128 stands for zero in the data rows.
What is the hidden score of each row? Scores go from 0 to 40, and 20 is about the middle. The score is a weighted sum of the row's numbers plus the product of two more (or one squared), each taken from its middle value.
[154 127 106 137 130 123 146 130 132 146 118 109 112 121 128 136] -> 23
[147 104 168 102 117 105 114 144  92 112 114 143 115 167 122 149] -> 38
[140 146  75 144 133 138 160 121 151 163 125  98 125  87 136 112] -> 10
[ 91 131 153 116 125 146 103 123 132 109 146 147 145 129 129 108] -> 31
[114  92 149 171 136 130 113 124 158  63 147 181 120 195 115 176] -> 31
[ 97 147 165 124 133 133  91 108 107 107 141 141 158 129 145 100] -> 22
[ 78 142 151 127 134 152  99 111 132 108 146 149 161 122 141  99] -> 30
[ 99  96 108 141 136 158 140 144 189 109 157 159 122 133 101 152] -> 14
[ 85 150 171 139 135 133  83  92 109  88 145 148 167 144 153 105] -> 30
[ 95 127 155 119 128 141 106 120 129 107 141 148 146 130 129 116] -> 26
[104 145 120 152 139 146 123 104 146 121 141 125 143 119 139 112] -> 19
[ 98 129 157 118 131 138 102 124 127 106 139 152 144 142 128 118] -> 33
[ 76 137 128 127 131 163 111 122 161 122 152 144 156 104 127 102] -> 18
[127 102 152 131 123 120 118 135 131 100 133 150 123 160 116 151] -> 25
[140 137 133 134 128 123 127 120 117 127 124 120 129 135 140 122] -> 26
[109 140 162  80 118 128 104 129  92 137 127 126 145 114 132 101] -> 18
[110 117 137 105 125 144 126 142 135 132 136 139 131 125 114 122] -> 26
[ 45 140 122 154 141 185 106 102 187  95 175 162 169 110 132 100] -> 28
[124 142 134 145 137 124 118 107 123 114 133 129 143 135 144 116] -> 20
[136 116 123 178 136 118 130 111 151  95 136 149 120 163 128 160] -> 11
[ 75 155 101  96 130 178 125 128 163 161 151 112 160  52 133  67] -> 15
[124 164  84 164 140 138 144  99 148 139 128  98 143  94 151  99] -> 4
[152 123  83 127 134 136 166 148 151 162 123 107 110 104 117 132] -> 14
[106 129 117 109 127 150 129 136 146 141 138 126 135  99 123 109] -> 19
[124 139  92 127 130 146 145 130 151 157 130 109 127  91 125 111] -> 14
[139 127 131 102 120 121 134 141 113 148 119 115 121 117 129 122] -> 26
[146  71 159 101 115 112 128 171 126 107 128 162  95 179  89 187] -> 29
[118 125 173 123 131 117 101 119  99  98 134 146 137 160 138 128] -> 30
[143 138 143 130 128 114 122 125 109 128 119 126 125 140 134 129] -> 16
[109 139 174 104 121 120  96 124  93 116 132 138 147 138 136 110] -> 24
[133 112 122 164 137 123 132 118 146  99 132 148 119 160 123 157] -> 19
[135 150  97 178 139 130 135  95 148 117 131 113 136 125 148 126] -> 11
[123 124 139 115 123 128 121 133 119 126 126 132 124 130 125 128] -> 24
[146 144 107 150 133 122 137 112 123 133 119 109 130 114 142 122] -> 9
[157 122 131 117 123 108 136 140 109 136 109 119 109 136 123 140] -> 20
[157 129 128 106 125 105 141 139 103 154 108 110 116 121 125 131] -> 22
[129 127 147 136 132 118 120 122 116 108 126 141 130 152 127 141] -> 20
[153 134 182 144 130  90  98 105  67  92 112 137 127 179 149 142] -> 28
[160 122 134 102 116 112 138 147  98 151 108 116 109 133 124 137] -> 30
[162 129  99 158 133 112 149 126 137 135 122 109 111 135 131 145] -> 7
[154 163 140 178 137  93 113  81  85 107 111 113 142 158 173 123] -> 18
[110 147 155 109 126 129 106 121 107 125 128 124 149 124 144 100] -> 29
[152 128 102 137 130 117 150 132 135 139 120 116 114 124 125 138] -> 10
[144 121 100 131 129 130 149 141 143 140 123 119 109 120 117 138] -> 11
[170 115  90  88 109 121 174 171 130 187 109  95  92  92 103 134] -> 12
[179 149 107 147 131  96 149 113  98 146 100  93 113 126 150 132] -> 15
[101 143 136 137 132 140 110 115 130 119 140 135 150 118 138 106] -> 13
[177 127 130  97 116  93 144 141  85 153  98 104 103 127 127 130] -> 20
[138 133 106 146 135 128 139 121 138 132 130 119 124 119 132 128] -> 10
[101 123 158 140 137 134 106 118 132  93 138 157 144 153 126 131] -> 24
[ 73 146  99  98 126 177 133 138 168 162 150 122 156  58 126  77] -> 11
[114 140 145 104 127 129 113 128 111 130 130 124 140 117 139 106] -> 22
[134  57 110 102 117 144 162 191 181 132 138 160  87 143  64 190] -> 17
[112 115 143 118 123 139 114 134 138 115 135 146 135 137 118 134] -> 30
[138 142  88 150 139 133 149 121 149 146 123 106 127 102 138 119] -> 9
[109 157 158 122 127 124 103 106  99 124 129 126 155 127 155  95] -> 31
[135 129 149 136 130 113 118 120 109 111 125 131 128 146 137 133] -> 20
[164 138 121 161 132 100 137 108 107 123 110 112 114 149 143 141] -> 15
[136 110 144 119 123 117 119 137 122 116 127 138 119 155 120 145] -> 32
[129 124 128 119 126 128 128 134 129 133 128 125 126 125 125 131] -> 24
[120 144  74 133 128 153 154 129 170 164 136 104 132  70 135 100] -> 12
[151 161  98 170 143 116 144  93 122 134 121  98 131 120 161 109] -> 11
[ 93 139  92 102 122 173 147 141 174 167 147 115 147  61 116  89] -> 9
[153 119 108 154 135 116 144 123 135 130 124 124 110 141 125 151] -> 16
[133 114 165 137 125 110 106 122 107  93 125 147 126 172 132 151] -> 32
[114 108 131  88 117 142 134 158 140 141 136 139 122 112 105 131] -> 14
[128 119 144 144 133 122 119 124 125 104 128 140 123 160 125 146] -> 22
[170  87  86  78 106 133 180 193 149 187 113 106  85 102  78 154] -> 23
[193 100 168 138 125  71 129 138  75 104  93 134  88 199 125 180] -> 23
[113 141 137 146 138 134 110 108 126 106 139 136 148 134 143 116] -> 18
[122 132 154  96 121 123 114 137 102 139 126 126 133 123 129 109] -> 25
[161 111  88  94 121 127 170 171 138 185 111 101  95  95 103 140] -> 27
[ 76 151 163 130 133 147  87 102 122  96 153 148 165 131 148  96] -> 31
[126 139 143 136 128 119 113 111 106 120 130 126 137 138 142 122] -> 22
[ 92 149 125 124 130 152 118 116 141 130 143 131 153  98 135  96] -> 15
[147 149 101 135 129 123 146 122 125 153 119 103 123 102 139 112] -> 8
[140 177 122 149 136 117 121  89  91 139 116  95 151 104 173  90] -> 15
[123 131 171  86 119 119 103 139  88 131 117 131 139 133 131 115] -> 33
[115 158 147 124 130 123 108 107 102 126 127 117 154 118 157  92] -> 23
[145 120 110 145 130 118 143 130 133 128 126 123 115 136 123 150] -> 9
[151 113 140 118 122 107 131 135 107 129 118 130 110 149 116 149] -> 23
[124 166 125 174 146 120 108  80 116 104 132 119 155 134 167 102] -> 12
[ 96 153 136 145 138 142 109  98 132 106 141 135 160 122 152 102] -> 25
[128 148 136 159 138 119 114  98 114 107 130 123 136 145 152 119] -> 20
[ 73 148 182 104 128 142  80 114 108 100 149 150 170 127 144  91] -> 24
[125 138 109 135 129 135 139 124 141 141 130 113 129 107 136 119] -> 17
[104 146 161 128 128 127  99 108 111 105 133 138 155 138 147 111] -> 30
[172 115 166  95 109  88 128 148  67 141  95 119 103 161 122 150] -> 35
[118 145 146 119 130 122 113 117 105 127 127 123 146 123 145 107] -> 20
[ 70 147 173 121 132 144  78 103 110  96 150 151 166 126 150  92] -> 26
[101 151 163 114 128 131  96 112 100 121 136 132 154 121 147  95] -> 24
[107 123 113 113 129 149 135 138 157 140 139 130 133 103 116 120] -> 19
[146 152 145 154 136 104 114  98  89 109 114 118 134 146 156 125] -> 17
[168 157 123 172 140  94 133  89  95 125 108 100 126 141 168 127] -> 19
[141 152  88 141 140 130 150 116 139 154 124  96 128  96 141 114] -> 15
[163 107 132 148 131 103 137 131 118 113 114 135 105 169 117 170] -> 18
[100  66 123 143 131 157 133 157 196  87 155 183 106 163  83 181] -> 23
[173 158 106 159 134 100 148  98  98 144 102  90 126 121 157 120] -> 13
[123 117  86 148 135 149 150 133 174 135 137 128 118 113 119 134] -> 13
[165 103  78  94 120 134 180 177 148 187 110 103  92  89  90 140] -> 15
[150  97 170 107 115 102 119 150 100 115 113 145 104 175 110 163] -> 36
[ 86  77 120 150 136 167 125 142 200  87 166 185 120 154  88 172] -> 22
[ 88 155 123 132 137 154 114 109 143 126 146 127 160 102 143  90] -> 17
[112 109 112 118 123 155 143 146 164 135 144 139 125 114 110 133] -> 21
[142 107 140 116 125 124 132 151 125 130 121 140 111 147 116 150] -> 26
[156  80 173 100 113 101 122 164 102 107 113 155  94 188  95 179] -> 35
[122 179 125 156 134 121 112  80 109 123 126 102 156 112 175  85] -> 22
[154  82 159 117 120 107 126 157 113 108 119 156  99 184 100 178] -> 30
[138 112 157 110 121 114 122 143 106 123 120 137 122 152 114 148] -> 23
[ 94 149 154 156 134 133  98  92 122  90 143 140 158 141 154 110] -> 27
[ 73 153 164 113 131 150  87 113 121 113 146 143 169 113 143  88] -> 24
[103 165  98 194 154 144 124  76 164 107 143 119 156 114 162 103] -> 5
[147 108 117 151 130 118 137 136 141 120 122 133 111 151 117 157] -> 9
[ 94 133 150 124 132 140 105 118 126 106 140 146 152 130 134 109] -> 24
[ 92 116 148 160 138 143 102 112 154  77 148 167 142 160 124 144] -> 24
[171 110 115 156 128 106 151 132 121 129 113 119  98 152 124 167] -> 16
[123 113 153  97 119 127 121 147 115 129 124 137 123 133 113 130] -> 24
[133 117 133  85 118 128 134 153 117 154 126 119 118 113 113 124] -> 23
[113 145 179 115 125 120  92 111  87 107 129 139 148 148 147 109] -> 38
[170  78 104 102 115 120 169 177 145 157 113 126  77 133  84 175] -> 27
[168 125 101 160 134 104 149 119 125 135 113 111 105 137 130 151] -> 10
[141 105 106 102 118 134 149 162 143 157 124 121 107 109 105 143] -> 24
[108 151 139 107 126 132 113 122 115 139 128 120 148 101 141  93] -> 18
[164 189 107 155 135 100 132  82  82 157 100  71 141  98 181  84] -> 13
[109 146 135 152 135 132 114 104 134 109 133 133 144 132 141 118] -> 19
[177  87  89  86 110 121 179 187 140 184 108 105  76 107  84 159] -> 26
[100 157 148 163 137 132  95  85 124  94 144 139 162 141 159 104] -> 26
[158 164 133 163 132  98 123  85  91 123 115 107 136 141 169 116] -> 24
[157  85 104  98 115 128 162 179 151 160 118 123  90 124  90 165] -> 33
[152 118 140 121 125 103 130 136 106 131 116 126 114 145 122 147] -> 20
[127 161  79 160 139 137 144 103 153 144 131 100 139  91 149  97] -> 3
[136 116 119 148 134 125 133 128 141 117 132 131 116 142 125 149] -> 18
[119 130 143 115 121 132 116 129 119 121 129 136 135 132 127 121] -> 28
[152 138 119 131 126 116 140 122 115 137 114 113 118 123 134 132] -> 18
[ 72 160 107 100 125 172 126 125 156 158 150 116 167  54 136  69] -> 1
[170 152 139 146 130  94 124 103  80 130 103 108 120 140 153 126] -> 16
[176  70 101 104 118 116 172 187 150 152 116 133  68 147  72 188] -> 17
[147  81 135 102 117 118 140 172 131 134 123 146  96 148  90 172] -> 21
[ 86 145 146 130 132 148 102 111 133 110 146 144 156 118 139 103] -> 22
[ 99 142 161 109 126 135 102 123 111 122 135 140 156 126 137 104] -> 27
[121 139 127  86 121 135 131 144 113 162 122 108 133  89 129  95] -> 17
[112 159 143 142 133 127 105  97 109 114 131 122 156 124 158  97] -> 22
[111 127 101 112 128 152 142 141 155 149 135 118 130  95 120 113] -> 17
[140 160 122 174 142 114 120  85 117 112 125 114 140 134 161 119] -> 13
[164 138 120 159 129 100 132 109 107 124 110 116 116 150 145 142] -> 16
[123 111 154 100 120 124 123 150 118 123 124 141 123 138 112 137] -> 20
[114 134 139 112 125 133 116 127 121 129 131 130 139 121 130 111] -> 24
[ 62 137 129 135 136 170 104 112 169 103 164 150 164 109 127 100] -> 16
[116 154 161 104 117 122 106 116  88 135 119 114 149 119 150  93] -> 31
[ 97 128 139 136 130 138 110 120 139 112 141 148 146 134 127 127] -> 20
[129 154  89 138 136 137 146 115 142 161 126  98 134  90 142  99] -> 16
[127 132 117 131 131 132 131 129 136 132 128 119 128 120 130 122] -> 17
[121 146 113 175 143 132 126  98 145 110 135 128 140 133 149 122] -> 10
[ 88 157 151 118 129 139 102 107 115 121 140 130 163 106 150  86] -> 17
[129 133  99 157 139 135 145 118 152 130 135 123 127 122 130 132] -> 9
[125 133  98 116 127 139 147 140 146 157 129 113 128  92 121 113] -> 8
[ 88 146 170  99 125 133  91 116 105 114 139 146 162 120 143  92] -> 27
[136 113 110 158 133 131 140 125 153 113 133 139 119 143 123 151] -> 16
[162 159 136 143 129  91 126  98  79 138 104  99 132 135 160 122] -> 24
[164 128 137 100 120 103 140 146  90 151 103 107 109 132 124 132] -> 21
[123 151 107 147 138 138 129 107 135 134 129 112 141 105 146 105] -> 15
[158  83 102 100 112 128 167 175 151 154 116 127  89 126  84 171] -> 19
[119 130 151 112 127 129 114 134 110 126 124 136 137 131 128 121] -> 22
[136 134 139 150 135 113 119 107 114 109 120 136 125 149 137 138] -> 21
[125 164 152 141 135 113 104  92  90 116 125 118 152 133 164 101] -> 24
[ 91  86 120 140 130 161 126 146 190  99 156 173 127 140  99 158] -> 21
[ 88 162 156 125 132 139  93  98 107 113 140 133 166 117 157  84] -> 28
[108 116 135 147 136 139 116 121 150 103 146 147 134 142 121 133] -> 17
